In the rows, zero is written as 128.
Named turns come first, each shown by rows before and after it. Which turns, in which order, take the first row of each pair that follows to the second? Write the first one first, as in the answered first pair.
turn bipub:
[127 150 114 145 160 171 144 100  92  71 109 155 114 146 122 126 116 111
 143 117 115 110  80 129 141 116 128 125 121 142  70 137 126 118 160  99
  98 161 139 111 139] |-> [130 160 114 146 173 164 136 100  88  82 100 142 127 147 117 129 121 118
 142 108 115 111  91 126 139 116 123 112 112 144  68 138 121 128 160 103
 100 158 141 121 132]
[117 147 149 119 135 139 119 174 103 137 148 166  89 173 137 123 132  86
 144 104 160 125 109 142 121 118 147 142 114 111 148 132 135 102 151 135
 110 132 111 113 111] |-> [118 149 145 129 140 128 124 180  91 141 143 158  94 180 114 130 135  90
 142 106 159 127 110 134 110 128 151 135 108 105 149 130 134 110 158 138
 105 135 115 114  99]
[ 67 138  59 118 138 119 152 153 192 180  77  81 183 118 143  86 175  93
 151  99  82 115 144  86 137 110  94 148 138 130 152  64 129 149 184  78
 124 162 129  84  76] |-> [ 74 129  61 108 148 134 160 153 186 177  83  77 163 103 169  92 171 112
 129 104  97 100 153  91 137  92  91 145 137 141 161  67 130 146 186  83
 147 154 123  97  97]
turn tufun:
[123 168 108 149 153 138 148 129 145 136  90 110 135 149 129 141 166 126
 149 120 133 106 135 123 166 131 121 118 118 135 111 113 121 146 149 113
 119 143 132 116  86] |-> [135 152 106 156 107 114 116 103 136 114 117 157 106 154  97 123 136 124
 162 130 138 131 121 134 167 125 148 137 120  93 109 128 149 129 118 116
 112 154 131 128  90]
[159 139 119 136 139 130 166 184  57 150  66 116 132 128 115 139 124 127
 142 105 148  91 107 129 118 123  79  93 114 139 129  83  85 165 116 163
 154 148 125 110  83] |-> [118 160 111 137 109 103 146 173 120 135  52 164 126 135 112  82  95  82
 198 142 124 132  80 103 137 161  84 152 104 116 121 135 118 115 116 157
 121 152 129 124  94]
[136 114 140  90 130 137 130 117 131 100 108 112 126 111 136 132 138 160
 128 123 126 127 172 134 153 103 107 109 137 124 171 127 122 152 111 137
 139 120 131 123 118] |-> [108 139 137 100 129 134 121 117 164 108  99 117 136 109 143 114 129 141
 151 133 112 132 160 117 174 123 104 133 125 126 163 163 123 135 123 142
 129 104 127 132 115]
[131 116 112  91 168 153 169 100 191 110 105 125 140 119 137  99 172 199
  89 128 138 142 195 138 158 112 162 142 172 137 154 157 118 107 116 160
  97  76 120 156 107] |-> [138 113 112  96 148 151 148  88 188  97 125 147 127 121 121  95 153 198
  88 133 134 157 191 150 153 112 176 147 168 128 149 160 121  98  98 160
 109  75 127 157 112]
turn nul:
[162 123 110 145 137 123 118 128 116 138 125 126 153 117 115 123 140 114
 163 118 135 134 138 113 124 144 146 112 116 107 107 127 132 104 117 114
 115 152 117 131  86] |-> [166 121 100 127 140 123 127 114 125 133 131 132 143 104 123 112 146 145
 144 127 136 147 157 119 140 133 164 109 125 107 124 132 135 104  97 117
 126 148 117 144  96]
[156 115 164 130 136 131 165 127  85 147 125 129 146 144 158 180 121  94
 154 141 127 102 125 111  62 107  84 113 128 138 113  94 120 146 150 124
 102 147 127  80 148] |-> [166 117 141 116 151 136 165 121  81 146 131 101 142 150 123 177 159 140
 113 126 140 115 155 125  81 118 103  87 137 116 118  88  97 159 115 131
 105 152 123  71 103]
[116 145 131 125 112 121 124 163 132 137 185 127 125 101 144 120  94 164
 117 114 108 132 114  94 137 123  88 186 120 189 177 142 165 132 171 116
 111 101 184 140 141] |-> [114 152 133 154 112 108 133 169 127 155 178 102 140 120 131 130 115 136
 134 109 116 128 103  93 118 144  80 177  99 192 139 119 141 144 188 119
 110 112 182 120 113]
[175 100 163 176  84 109 132 126  31 150 163 141 111 139  87 193 117 119
 131 107 163 135 111 169  66  89 153  90 121 112  89  81 108 133 121 110
 139 183 156 104 111] |-> [184  87 146 138  85 128 120 109  41 133 174 145 101 136  75 187 126 173
  93 114 179 140 149 181  78  65 166  79 147 100 122  94 116 131  90 130
 155 168 149 129 109]
turn bego:
[152  86 173 116  87 143 115 154 135 142 125 144 147 122 179 124  74 117
 135 110 137  69  97 115  98  98 123 127 153 175 193 135 182 149 137 133
 124  55 124 105 165] |-> [159 102 139 109 120 154 141 145 116 145 133  86 150 134 136 144 125 182
  82  89 159  76 169 144  97  97 125  81 156 168 180 111 139 198 105 142
 141  61 116 101  97]
[152 100 143  91 146 122 131 124 136 120 135  90 137 147 128 127 122 189
  75 104 154 101 165 132 118 146 156 111 144 126 187 150 124 172 107 135
 121 114 135 138 111] |-> [148 127 150 159 145 103 138 145 120 151 119  93 158 170  96 137 135 103
 134 104 161 105 122 130 107 190 140 130 104 135 108 122 102 168 142 119
  93 154 143 108  79]
[126 131 144 117 151 129 125 145 141 128 126 131 129 108 168 124 124 126
  94 118  96 105 131 104 130 116  95 124 132 161 150 128 147 121 125 135
 148 104 134 132 162] |-> [133 144 127 121 157 135 135 148 126 135 121 107 132 111 138 136 153 141
  87 120 113 102 149 121 129 130  99 110 122 149 127 101 115 152 121 133
 139 117 134 132 125]

Between the rows of a pair lie 2 to 3 turns.
[121 113 124 136 125 138 128 125 169  80  99 145 106 103 128 119 122 159
  99 138 131 104 138 117 122 116 139 121 142 150 153 125 147 124 121 128
 136 112 140 173 148] |-> [137 128 117 145 118 130 119 122 142  98 111 139 114 122  82 137 142 154
  94 138 146 123 145 138 115 126 150 108 125 135 117 100 128 131 106 133
 130 145 138 154  96] | bego, tufun, tufun
[165 127 146 106 122 147 123 122 122 113 165 122 126 108 138 136 130 172
  98 133 131 109 166 130 141  78 138 104 132 134 157  93 134 143  94 132
 140 106 100 130 151] |-> [126 167 128 168 110 119 120 134 151 143 138 120 148 132 102 117 149  89
 167 144 116 135 114 120 144 144 119 153  77 116  87 100 121 129 132 139
 109 130 100 123 121] | bego, tufun
[143 116 120  86 117 129 107 109 129 104 132 145 107 108 114 120 153 180
  88 132 126 130 142 140 132 127 146 121 149 101 151 151 139 119  82 130
 145 136 128 159 118] |-> [118 133 142 115 116 116 116 127 156 117 113 164 129 106 141 106 133 114
 140 141 101 126  93 118 136 150 124 163 125 122 130 166 157  94 130 124
 129 131 129 160 137] | tufun, tufun, nul
[ 80 156 136 101 150 110 135 128 121 157 112 124 137 156 105  88 163 181
  96 137 121 151 165 137 140 121 140 169 146 112 139 129 149 128 101 102
 129 100 156 145 114] |-> [106 131 186 131 128 113 131 144  78 167 116 155 132 137 153 116 115 114
 132 137 114 112 121 133 103 106 129 173 137 145 153 115 170 109 147  86
 125 114 170 126 172] | nul, tufun, nul
[162 105 135 146 131 126 131 128  67 141 172  81 127 129  98 184 145 137
 109 103 156 100 149 162  91 102 127  69 134 137 116  68  73 159 115 113
 149 160 139  95 106] |-> [154  88 134  93 108 133  86  96 120  89 185 155  93  91 141 121  91 180
 106 130 132 124 155 149 127  82 147  90 170 126 193 149 143 115  79 119
 154 115 138 133 165] | tufun, bego, tufun
[ 97  93 125  94 126 114  96 120 182 138 133 171 101 117 153  69  70 162
 137 112 106 136 116  91 142 102 116 165 105 139 135 162 148  83 121 147
 107 129  87 152 159] |-> [ 80 105 129  90 164 128 124 151 188 149 120 131 132 112 174  83 100 158
 116 108 110  93 134  79 158 103  80 157 107 181 131 140 121 114 148 145
 114 115  84 149 163] | tufun, tufun
[125 158 113 123 152 102 152 147 147 137 115  93 159 103 122  87 152 124
 106 138  98 109 125 139 121 146 120 161 129 164 142 145 149 140 152 122
 123 112 122 163 130] |-> [147 157 105 125 151  96 157 141 125 152 122  94 150 106 101 109 172 146
  99 132 115 119 146 144 114 151 137 139 134 147 132 124 127 152 133 121
 129 133 133 154 104] | tufun, bego, tufun
[174 156 107 167 141 135 123 151  99  79 158 111 126 154  98 144 155 146
 116 120 153 147  89 134 102 148 136 146 118 112 135  58  96 122 158 131
 121 151 139 111  81] |-> [149 151 122 148 123 129 106 145 157  65 156 152 120 127 152 109 106 133
 140 143 134 148  71 105 126 141 126 196 128 127 183 130 142  75 175 130
 118 118 142 134 147] | tufun, bego
[153 208  64 121  74  58  95 129 183  94 168 172 119 122  57  80 152 152
 127 159 132 186 117 109 160 172  98 135 126  84  96 201 145  90 145 160
 118 175  80 136  36] |-> [180 184  81 127  60  59  96 117 122  97 192 184  98 126  46 117 146 179
 105 146 143 187 136 133 139 146 131  72 140  76 110 176 140 104 114 144
 135 186  75 123  31] | tufun, tufun, tufun
[ 85 148 113 156 150 123 159 165 156 164 100 132 169 131 149 135 150  94
 119  91 146  80 103 106 123 137  83 160 141 159 157 120 122 135 142 123
 123 135 144 120 157] |-> [115 127  87 122 128 118 134 120 123 139 139 148 137 143  94 140 158 183
  80 101 171 129 151 151 140 126 133 125 177 110 172 118 114 140  68 128
 131 146 139 133 100] | bego, tufun, bego
[150 202 101 126 149  77 113 154 184 124  84 157 139 188  53 105 151  60
 194 124 125 120  73 145 119 207 115 171  86 118  62 123  85  96 136 115
  95 137 113 109  67] |-> [174 191 108 121 190  90 144 181 147 143  68  98 162 174  73 131 189  79
 162 101 149  70 112 148 103 188  85 130  91 156  60  80  48 146 157 109
 117 140 115 103  71] | tufun, tufun
[ 97 148 107 167 196 116 157 132 146 166 104  90 142 138 144 105 161  96
 147 118 161 164 101  78 118 148  95 152  93 143  83 117  61 142 168 114
  93 150 112  89 100] |-> [124 124  81 111 181 126 134  84 125 133 139 107 102 132 117 111 158 205
  80 114 179 192 154 115 137 110 146 109 133 105 132 126  65 145  82 121
 128 139 118 111  80] | nul, tufun, tufun
[104 145 150 146 196 158  98 123 133 111 106  82 122 136 164  95 157 158
 121  80 159 150 161 115 169 123 137 126 117 116 160 138 111 156 121 116
 155  78 163 116 103] |-> [117 146 160 194 173 141 102 134  98 131 112  96 123 167 129 122 152 100
 158  78 165 164 122 128 142 134 135 131  94  96 113 122 110 150 138 110
 138 116 171  99  82] | tufun, tufun, bego
[ 77 125 127  91 156 107 139 117 166 156 131 114 157 126 154 112 121 133
  91 110 121 108 133 108 111 158  97 122 139 158 156 159 136 155 151 125
  87 104 104 101 168] |-> [ 98 127 133 123 143 108 141 128 103 179 149 102 159 147 121 148 138 118
  99 100 138 103 126 145  96 162 106 101 124 144 123 120 105 173 161 112
  97 136 108  73 139] | tufun, tufun, bego
[106 114 118  78 119 140 134 121 174  99  98 109 118 122 198 104 140 140
 101 127 127 117 182 123 157  98 136 147 156 111 169 149 162 139 105 158
 134 111  98 123 137] |-> [126 104 153 114 116 144 155 146 124 114  90  96 129 131 218 135 133  89
 122 122 125  72 147 114 118  89 107 133 155 139 152 112 143 154 163 159
 137 126 121 105 166] | nul, tufun, tufun
[ 91 143 133 140  82  93  75 113 128 113 129 194 133 166 110 116 101  90
 197 113 114 177  85 134 118 145 151 187 114 115  94 126 140 111 117  96
 117 139 136 150  96] |-> [ 61 173 131 147 145 112 118 157 157 138  89 125 173 153 153 119 139  72
 186 106 103 133 100 102 133 157 108 192 109 155  88 105 104 147 158 103
 114 109 126 142 103] | tufun, tufun
[157 108 117 120 163 136 148 121  93 118 151 116 106 135 111 136 132 173
  73 125 136 109 169 150 127 111 121  81 143 110 143 113 126 155 102 129
 152 134 131 130 118] |-> [152 110 113 131 163 126 145 122  96 128 152 120 125 150  78 135 142 168
  90 122 138 136 161 150 125 137 129  92 130 100 117 108 110 146  97 137
 140 143 129 130  90] | bego, nul
[ 98 185 125 160  91  98  95 135 190 140  99 148 140 150 102  80  85  67
 195 167  76 149  81 125 126 164 125 178 100  96 103 158 145 102 167 124
  58 124 147 133  91] |-> [164 150 113 130 101 101 114 104  98 150 145 101 115 165  49 135 128 177
 114 137 129 144 151 181 110 120 155  84 129  76 110  92 100 165  91 139
 104 153 159 115  20] | nul, tufun
[ 98 136 119 100  97 123 106  85 164  85 151 182  93 140 111  84 110 158
 144 154 111 173 110 114 183 139 165 154 129 104 170 193 140  95  89 136
 123 129 106 147 139] |-> [116 102 170  96 138 150 145 120  90  93 151 138  99 111 192 145  97 145
 118 125 131  72 113 111 131  74 125 102 157 183 181 128 140 126 147 120
 161 115 117 125 203] | tufun, nul
[ 67 118  72 130 169 142 134 128 173 110 109  64 143 159 137  85 130 141
 128 136 119 121 147 151 148 135 106 150 131 125 119 151 122 163 126 123
 130  84 112 148  73] |-> [ 72 117  69 138 138 137 114 120 181 108 114  93 129 155 125  84 117 137
 146 144 115 146 129 158 158 147 135 166 134  99 123 176 141 128 105 123
 118  94 106 150  79] | tufun, tufun, tufun
